(in the rows, 128 means zero)
One turn moves each row of this set onto another row. After a few examples, where does it send each row asked below?
dus: [ 92 178 128 109 145 144 154 120 119 167 146 113 122 119 121 154 122 162
 119 116 109  73 139 111 149 125 119 137 114 144 124 141 155 104 131  97
 123 126 104  89 146]
Tafeg: [137 157 134 126 129 134 158 111 105 168 135 119  90 151 122 139 127 158
 120 113 104  97 120 110 130 105 114 105 109 144 113 138 157 133 120  92
 131 111 127 102 154]
torit: [ 96 168 159 121 139 129 168 127  99 140 127 126 110 141 128 151  92 171
 141 128 118 104 155 125 150 110 127 125 109 149 165 160 151 177 153  99
 134 118 124 113 162]
duku: [133 140 144 112 128 161 167 118 147 129 143 154 131 148 108 113  79 127
 133 109 106 110 142 143 139 124 114 161  87 127 137 122 129 149 165  69
  98 142 136  92 147]
tipel: [135 136 143 119 131 155 163 115 149 127 141 154 136 151 103 104  79 128
 130 111 108 113 147 147 138 119 109 164  94 127 131 128 129 146 159  76
 100 142 139 103 146]
Golu: [126 167 134  92 153 138 147 146  94 165 141 121 116 141 128 147 125 162
 119 110  94  87 131 107 141 125 127 126 118 142 120 164 150 120 138 103
 131 117 114  97 145]
toseg: [117 139 155 112 110 157 166 113 143 127 142 142 137 149 112 109  86 132
 137 116 110 125 136 147 136 130 121 169  78 136 132 120 133 142 160  81
 101 125 132  90 142]
Kamak: [113 160 142 123 137 121 123 131 124 161 149 136 107 136 120 123 107 167
 126 112 112 113 165 115 129  88 122 124 106 170 132 143 137 129 131 126
 140 114 122 140 164]
rur: [100 150 141 137 136 134 149 119  95 145 132 114 119 151 114 124  94 176
 140 124 121  98 164 129 145 100 102 145 121 160 130 162 132 153 129 113
 137 112 125 134 157]
godut: [139 149 136 125 129 125 147 115  99 161 138 118 102 155 113 107 118 163
 116 122 116 115 138 135 131  91 118 116 115 161 136 138 149 150 120 103
 132 102 140 115 174]
Sozin: [126 169 148  80 153 127 150 149  89 163 143 137 127 140 130 134 114 161
 113 117 107 106 140 122 141 114 149 120 113 148 156 170 157 147 151 100
 130 115 125 105 164]
kipav: [134 140 146 121 118 148 163 113 161 122 132 153 139 157  99 111  91 123
 126 111 111 108 132 144 144 121 110 178  98 119 122 141 145 132 156  97
 106 144 130 106 138]
lala: [103 162 151 146 144 128 172 114 105 154 115 137 121 145 113 150  90 155
 124 122 120  96 150 112 147 105 116 121 113 128 136 179 163 143 135 111
 133 120 123 147 157]
Numup: [112 152 121 108 153 126 163 128 127 138 140 102 133 123 116 138 114 145
 119 141 106  84 156 145 149 142 138 143 127 152 149 151 167 115 139 125
 133 128 119 103 163]
Nov: [123 161 147 128 147 117 146 133 135 159 137 152 113 132 122 147 101 151
 119 121 112 114 162 110 133 101 140 108 104 144 146 158 165 122 137 127
 142 121 124 151 166]
Zosiz: [133 149 151 115 118 150 168 115 161 124 133 157 135 150 101 123  90 125
 131 105 108 103 125 137 145 123 115 170  91 110 121 140 145 134 163  88
 104 144 126  99 135]
rugob: [130 150 133 116 145 116 145 138 138 136 144 115  97 131 129 149 116 152
 141 132  93 104 159 125 133 131 133 122 115 162 142 137 153 124 142 139
 150 123 120 120 151]
bok: [149 150 138 136 139 123 170 111 110 161 122 130 102 150 116 134 118 143
 107 127 111 110 125 125 134 105 128 101 112 132 137 154 175 138 126 104
 130 111 140 124 173]
nug: [ 93 164 128 111 145 134 136 122 116 163 153 114 141 130 114 111 107 171
 109 124 125  96 162 138 147  97 123 152 122 169 139 144 142 122 127 113
 123 115 120 116 168]
kede: [105 167 133 125 154 132 165 118 125 172 131 138 150 124 111 141 105 149
  96 124 124  93 150 124 149 110 136 129 117 132 141 169 174 109 128 106
 120 125 117 129 171]
mefem: [129 133 143 124 119 155 170 114 151 129 133 145 145 150 105 112  86 120
 133 118 106 117 134 146 136 138 114 170  83 125 119 131 145 121 151  94
 103 126 130 109 138]
zad: [116 162 133 122 136 127 130 134 131 156 144 126  95 134 124 152 119 163
 137 109  98  95 153  99 130 112 116 120 108 155 116 135 141 114 135 122
 143 119 112 121 143]
Doli: [137 147 129  91 160 124 158 146  98 148 138 117 124 143 121 138 120 148
 118 131  99  95 141 130 143 140 140 134 127 147 139 176 160 128 143 124
 136 117 124 110 159]
fari: [137 132 135 123 135 157 166 115 151 128 139 146 134 147 102 110  81 121
 132 115 104 105 144 146 138 129 109 165  94 122 130 128 133 137 158  80
 101 145 134 103 141]
sazi: [125 148 156 108 112 149 158 119 154 122 141 153 134 152 105 111  89 134
 134 109 110 114 132 147 143 115 113 179  92 131 129 129 132 149 162  85
 103 142 128  90 138]
ropo: [125 155 132  97 153 131 135 145  88 165 149 122 128 145 122 113 115 166
 113 116 106  98 146 126 143 110 124 142 123 161 123 171 141 130 131 116
 129 105 121 119 159]
zozu: [126 134 151 121 116 153 167 113 148 126 136 150 148 150 108 103  82 124
 133 121 115 126 142 155 138 127 120 171  82 136 131 131 143 135 154  90
 100 128 137 107 148]
vok: [ 93 168 144 134 136 141 163 120 100 147 125 117  99 143 121 161 107 172
 148 114 105  82 143 103 147 118 101 133 110 143 122 154 142 143 137  98
 137 119 114 107 139]
Mizam: [117 146 157 119 111 160 167 111 144 138 140 154 141 147 110 115  83 131
 131 109 114 119 130 135 134 125 114 163  75 128 122 125 140 133 155  77
  97 124 127  94 137]
pil: [133 162 141 104 162 128 150 137  96 172 135 143 134 143 119 136 113 154
 103 117 108  99 138 114 142 109 135 122 117 132 127 183 161 119 134 110
 125 114 121 129 159]
Kabur: [111 145 136 134 146 126 176 123 106 123 120 105 109 145 119 149 102 150
 145 140 104  90 155 130 149 135 119 134 125 143 143 164 158 147 140 123
 145 120 126 125 151]
vobu: [133 139 153 112 117 145 159 119 155 120 138 151 141 157 101 103  85 128
 133 114 112 111 137 152 143 118 115 179  98 129 132 138 136 146 161  96
 106 140 128 101 145]
gel: [123 142 154 122 118 158 176 112 148 130 132 156 142 146 108 124  83 118
 131 116 111 119 129 140 136 135 119 160  79 118 126 130 149 126 156  85
 100 130 128 102 138]
Gafus: [150 137 127 124 139 123 162 118 109 142 129 102  94 154 119 126 124 145
 122 132 102 102 132 136 134 120 121 117 122 152 133 142 158 135 124 113
 140 107 138 109 163]
Gok: [ 92 181 146  92 144 133 163 129 117 157 146 125 136 121 126 145 107 161
 112 126 124 102 152 131 150 115 149 127 109 155 169 145 163 141 150  94
 121 126 117  88 174]
sek: [135 139 141 123 130 156 173 114 155 132 134 158 135 148 104 118  77 121
 129 112 105 110 141 141 141 126 112 159  88 116 130 130 138 137 163  72
 100 147 134 105 141]
vugi: [121 166 154 107 142 118 146 139 132 145 143 137  98 131 131 155 108 155
 133 123 105 116 158 116 135 113 147 109 104 156 163 139 158 142 156 120
 146 124 122 115 164]
tiror: [130 141 144 120 130 163 164 113 152 134 138 155 132 148 107 115  83 129
 130 105 106 108 140 135 138 121 108 161  85 123 127 125 131 138 160  68
  99 146 135  98 142]
vadi: [138 156 147 112 133 127 161 121 102 155 135 119  89 148 128 138 118 158
 123 126 109 111 125 123 134 107 135 102 103 154 152 133 162 159 139  91
 131 112 137  91 171]
Gogef: [124 155 156 111 115 150 163 114 157 132 134 162 136 153 105 119  88 133
 132 103 112 109 128 136 144 111 115 171  88 118 125 135 136 143 163  79
 103 140 122  91 135]

toseg -> Mizam
godut -> vadi
Sozin -> Golu
And these:
Gok -> dus
vobu -> sazi
Kamak -> vugi
rur -> torit
duku -> tiror

One turn moves each row of this set onto another row. After a few examples, where does it send each row asked below?
rufin: [126 135 125 163 123 120 153 132 129 140 128 113 137 110 114 113 144 150
 118]
bemi: [103 150 141 139 145 116 146 136 127 138 131 111 139 118 122 148 141 151
 127]
dob: [138 125 140 149 123 128 127 120 125 123 142 128 165 152 117 134 117 134
 118]
sunap: [137 122 138 144 112 128 142 105 133 127 144 129 169 137 120 119 122 137
 118]
Suro: [125 133 147 130 127 124 131 111 130 126 145 125 170 146 126 156 121 132
 128]
lelo: [118 144 131 123 121 130 116 130 114 127 148 133 153 145 121 137 124 155
 115]
teb: [119 110 138 104 136 122 140  89 106 126 133 135 111 113 106 102 131 134
 127]
Lema: [131 137 139 153 141 118 140 156 111 137 130 110 137 122 113 134 134 146
 127]
moda: [105 148 146 102 141 122 132 130 123 119 120 111 111 119 129 119 119 116
 126]
nid: [143 105 121 110 135 119 134  91  95 142 129 131 108 124 107 131 147 124
 146]
movik: [122 103 145 126 120 118 126  95 146 136 137 119  87 125 110 117 153 133
 139]
dep: [129 104 145 109 128 111 120 110 139 140 140 108  97 117 120 141 146 112
 152]
Sul: [142 120 143 130 142 130 138 136 107 119 113 124  96 143 106 106 133 131
 123]
Rif: [115 118 133 127 112 113 109 136 145 135 129 124 124 116 132  87 132 138
 132]
lin: [125 115 134 133 132 118 105 112 146 136 124 104  89 138 118 141 134 112
 134]
Bov: [149  93 140 119 120 109 132 135 141 146 108 132 122 124 131 103 143 129
 145]
dofat: [117 113 131 121 121 110 129 109 157 152 109 136 112 138 136 123 158 146
 142]
Laga: [133 128 137 138 120 121 143  96 139 135 136 132 164 152 128 156 136 136
 127]
Noru: [117 132 105 113 135 119 118  83 114 141 124 121 109 124 123 141 136 115
 136]
det: [150 111 143 137 116 122 153 103 132 132 137 132 170 140 123 138 134 132
 130]
gom: [126 135 133 149 145 115 161 125 132 150 111 119 133 130 121 154 156 150
 130]
vab: [124 119 130 134 131 116  92 148 130 139 122 128 110 150 125 121 136 142
 137]
raser: [134 125 134 108 122 124 162 104 138 141 114 137 160 136 140 144 140 140
 122]
koz: [146 122 132 101 127 114 151 121 108 137 124 117 108 118 124 137 156 115
 155]
zefov: [138  92 159 126 132 118 127 121 137 129 126 117  91 129 107 111 132 122
 131]
Zabi: [123 116 130 126 150 128 125 100 110 126 111 130 105 136 109 108 115 126
 111]
denil: [115 133 129 119 111 123 152 101 122 128 134 126 101 116 116  97 156 142
 131]
roto: [122 147 111 128 134 125 128 109 128 136 107 115  95 144 127 145 148 120
 130]
zevuf: [135 126 141 139 132 111 172 131 130 144 120 114 145 102 125 132 150 138
 134]
suno: [148 126 124 130 108 129 128 137 109 130 140 127 159 129 121 116 122 139
 116]
Kode: [122 125 128 106 152 121 117 108 108 130 114 116 117 122 124 131 109 103
 127]
Vuvel: [152 120 114 131 105 128 153 112 132 139 119 132 156 129 127 116 136 137
 113]
bapa: [113 119 150  99 136 105 110 137 142 146 126 128 123 132 141 141 144 137
 152]
kavo: [128 134 137 112 136 126 137 120 123 136 123 139 152 157 129 161 137 150
 121]
femal: [111 114 152 120 132 119 113 116 151 127 131 106  95 118 121 115 120 115
 126]

koz -> Sul
Kode -> nid
And these:
gom -> rufin
bapa -> Bov
raser -> suno
dep -> zefov
Laga -> sunap

One turn moves each row of this set onto another row. After a few examples, where does it send each row asked below?
Pep: [ 92 114 157 120 112 114 141 137 113 118 131 137 112 130 117 136 118]
Rikin: [157 153 143 125 139 139 112 129 127 125 117 111 137 108 138 156 114]
fina: [118 110 141 129 131 101 135 123 122 131 129 153 129 118 122 120 116]
Viba: [122  92 139 142 132 102 125 124 106 126 133 130 142 121 146 121 121]
vutav: [159 161 137 119 127 138 121 136 128 131 121 115 126 120 129 155 118]
bolov: [157 157 130 117 125 140 115 153 119 133 130 102 133 124 125 159 126]
Dapug: [149 144 137 132 157 135 135 155 100 125 115 111 151 114 110 161 107]
Fazo: [149 143 135 132 156 134 136 157  99 126 115 112 152 115 109 159 108]
nizak: [102  88 154 137 116 115 139 143 101 122 135 120 135 137 143 140 125]
Desen: [149 142 135 132 156 136 138 155  99 126 116 110 151 115 110 160 106]
Rade: [ 97  97 154 135 113 116 132 137  94 114 138 111 123 133 142 137 120]
Soses: [ 98 101 164 137 123 104 139 129 105 112 123 133 128 124 139 138 116]
Gibip: [147 131 116 127 145 117 126 155 125 152 140 135 146 125 113 129 123]
Rodu: [ 94 108 149 122 107 114 138 151  99 120 141 119 116 141 123 139 124]
fize: [155 162 138 113 133 137 118 140 131 131 122 118 130 113 120 155 119]
mika: [ 98  99 149 125 107 115 146 156 107 128 139 130 126 144 123 141 127]
Bil: [149 121 113 136 145 118 121 156 113 150 145 120 154 126 127 132 124]
firov: [ 97 103 158 125 116 112 148 140 121 126 130 145 123 133 119 139 119]
Zotu: [158 146 135 127 133 139 110 142 114 126 127  96 141 116 143 159 123]
vuso: [ 94 103 162 134 118 114 135 122 110 111 128 130 120 123 136 133 111]
por: [133 123 142 121 125 149 116 167 101 114 121  83 126 125 123 163 114]
Luv: [128 140 147 108 123 146 125 166 119 119 116 107 117 125 100 159 109]
zit: [ 97 111 161 125 114 104 146 139 110 119 126 143 120 130 120 139 119]
zasol: [159 155 138 127 131 139 117 128 124 126 119 110 130 116 141 154 116]
Ked: [116 111 128 118 117 100 137 147 115 141 142 146 126 135 111 124 130]
kupe: [101  96 155 138 115 106 137 142  90 118 132 119 129 135 141 142 126]
depe: [148 143 135 131 157 134 136 155  99 126 116 112 151 114 108 160 106]
pudin: [ 99 106 151 126 109 103 143 156  96 123 134 129 121 142 122 143 129]
Goli: [150 120 123 142 155 118 119 140 120 144 137 125 158 115 135 128 117]
poba: [161 158 131 118 123 139 119 146 120 133 127 106 126 127 132 158 124]
firu: [146 129 125 134 154 117 124 138 130 147 132 139 150 113 121 127 114]
Bek: [129 138 159 118 134 145 123 141 128 111 104 116 122 108 113 154  96]
guda: [123  94 125 133 119 102 128 149  96 135 148 121 138 137 135 126 133]
lazu: [161 150 132 127 129 140 115 140 116 128 127 100 134 122 143 157 120]
tizer: [ 98  92 163 137 121 114 143 130 114 118 125 135 132 127 140 135 114]
dolot: [133 121 156 131 137 147 114 141 110 106 109  92 132 110 137 156 101]

lazu -> poba
guda -> Ked
Soses -> kupe
And these:
Zotu -> bolov
firu -> Goli
vuso -> Rade
dolot -> por
mika -> firov

